One turn moves every row onto another: examples first, then more rows asked:
J_131: -.09  .04  -.12  -.08  .04  .27  .00  -.25  -.07  .03  .04  .13  -.03  .26  -.09  -.12  .20  .04  .11  -.05  .40  -.15  -.47  .22  -.09  -.21  .04  -.01  .11  -.17  .13  .05  -.01  -.01  -.43  .00
J_672: -.08  .11  -.16  -.05  -.03  .26  -.04  -.07  -.18  -.07  -.02  .15  -.03  .14  -.25  -.18  .15  .12  .09  .06  .29  -.15  -.48  .15  -.02  -.27  .04  .12  .00  -.04  .18  .00  .07  .00  -.44  .05
J_23: -.10  -.16  -.24  .05  -.05  -.22  -.02  -.05  -.08  .08  .08  -.01  -.08  -.02  .02  .07  .07  -.16  .00  .13  -.04  -.04  .21  .15  -.10  .10  -.02  -.39  -.08  .08  .10  .00  -.10  -.68  .10  .06
J_717: -.10  -.11  -.04  .05  .50  .02  -.07  -.12  .11  .03  -.09  -.06  -.04  .21  .03  .15  .08  -.02  -.09  .15  -.12  .13  .09  -.44  .10  .30  .06  -.09  .39  .17  -.21  .04  -.22  .26  -.10  -.05
J_310: -.05  -.05  -.05  .07  .38  .04  -.11  .08  .01  -.08  -.13  -.11  -.05  .12  -.13  .11  .03  .02  -.12  .25  -.20  .11  .07  -.51  .17  .26  .05  .04  .30  .30  -.13  -.01  -.12  .24  -.09  -.01
J_290: .00  -.10  -.13  -.01  -.12  -.30  .08  .16  -.19  .02  .02  -.26  -.05  .16  -.03  .10  -.19  -.28  -.09  .04  -.26  -.11  -.24  -.19  -.15  .01  -.10  .26  .00  -.09  .08  -.08  .06  -.03  -.45  -.05
J_815: -.16  -.13  -.30  .09  .10  -.28  -.01  -.10  -.09  .09  .06  .13  -.07  -.07  .04  .02  .05  -.10  .02  .11  -.06  .01  .23  .15  -.08  .05  -.01  -.40  -.12  .07  .02  .01  -.17  -.63  .09  .10
J_177: -.17  .24  .19  -.11  .07  .09  .01  .09  -.17  -.03  -.20  -.01  .07  .38  -.11  -.05  .00  .02  .07  -.09  -.01  -.03  .01  .04  -.28  -.11  -.02  .02  -.08  .13  .02  -.02  .10  -.02  .65  .12
J_307: -.12  -.11  -.29  .09  -.01  -.24  -.04  .03  -.15  .02  .04  .07  -.07  -.11  -.06  .01  .03  -.09  .00  .18  -.12  -.01  .22  .11  -.06  .05  -.01  -.32  -.16  .16  .10  -.03  -.09  -.65  .09  .12
J_580: -.17  .11  -.21  -.02  .21  .19  -.01  -.22  -.14  .00  -.01  .33  .00  .12  -.14  -.21  .15  .16  .14  -.01  .30  -.08  -.44  .18  -.03  -.31  .05  .04  .00  -.13  .05  .05  -.08  .06  -.44  .08
J_613: -.17  -.04  -.25  .09  .29  -.45  .10  .01  -.21  .05  .01  .10  .01  .01  .02  .00  -.22  -.12  -.01  .01  -.33  .02  -.15  -.20  -.10  -.11  -.07  .20  -.10  -.13  -.14  -.03  -.15  .12  -.46  .05
J_747: -.01  -.03  .16  -.03  -.25  .15  .00  -.18  .13  .13  -.02  -.06  .00  -.18  .08  .02  -.09  -.03  -.01  -.26  .46  .05  .15  .15  .27  -.09  .00  -.20  .11  .20  -.01  .00  -.13  .37  -.07  .14
J_479: -.06  .02  .12  .02  -.13  .08  .00  -.16  .09  .11  -.04  .08  .01  -.28  .04  -.04  -.12  .06  .00  -.23  .40  .09  .18  .12  .31  -.15  .02  -.17  .04  .23  -.07  .00  -.18  .43  -.08  .21
J_973: -.24  .24  .15  -.08  .26  .03  .03  -.03  -.16  .01  -.19  .15  .09  .33  -.05  -.09  -.01  .06  .10  -.13  -.01  .03  .06  .05  -.28  -.14  -.01  -.04  -.10  .07  -.09  .01  .00  .04  .64  .15
J_354: .01  -.12  .02  .00  .26  .11  -.09  .01  .10  -.01  -.08  -.27  -.07  .28  -.03  .19  .08  -.10  -.13  .19  -.09  .05  .04  -.45  .10  .36  .04  -.03  .43  .21  -.07  .01  -.09  .18  -.08  -.10
J_821: -.10  -.16  -.15  -.02  .17  -.37  .14  -.18  -.03  .18  .10  -.12  -.02  .27  .23  .15  -.11  -.33  -.03  -.12  -.13  -.05  -.18  -.09  -.23  .05  -.08  .04  .11  -.31  -.10  .02  -.14  .03  -.46  -.09
J_773: -.01  .03  .15  -.01  -.29  .14  -.02  -.05  .05  .06  -.05  -.04  .00  -.27  -.04  -.02  -.13  .03  -.02  -.19  .38  .06  .15  .10  .32  -.13  .01  -.11  .03  .30  .02  -.04  -.09  .38  -.07  .19
J_628: -.19  .19  .20  -.13  .15  .08  .05  -.07  -.09  .06  -.15  .01  .07  .45  .03  -.02  .04  -.04  .08  -.17  .07  -.02  .03  .09  -.34  -.06  -.02  -.09  .00  .03  -.04  .03  .03  -.01  .64  .08

J_821 goes to -> J_613
J_773 goes to -> J_747
And these:
J_580 goes to -> J_672
J_23 goes to -> J_815
J_310 goes to -> J_354
J_177 goes to -> J_628

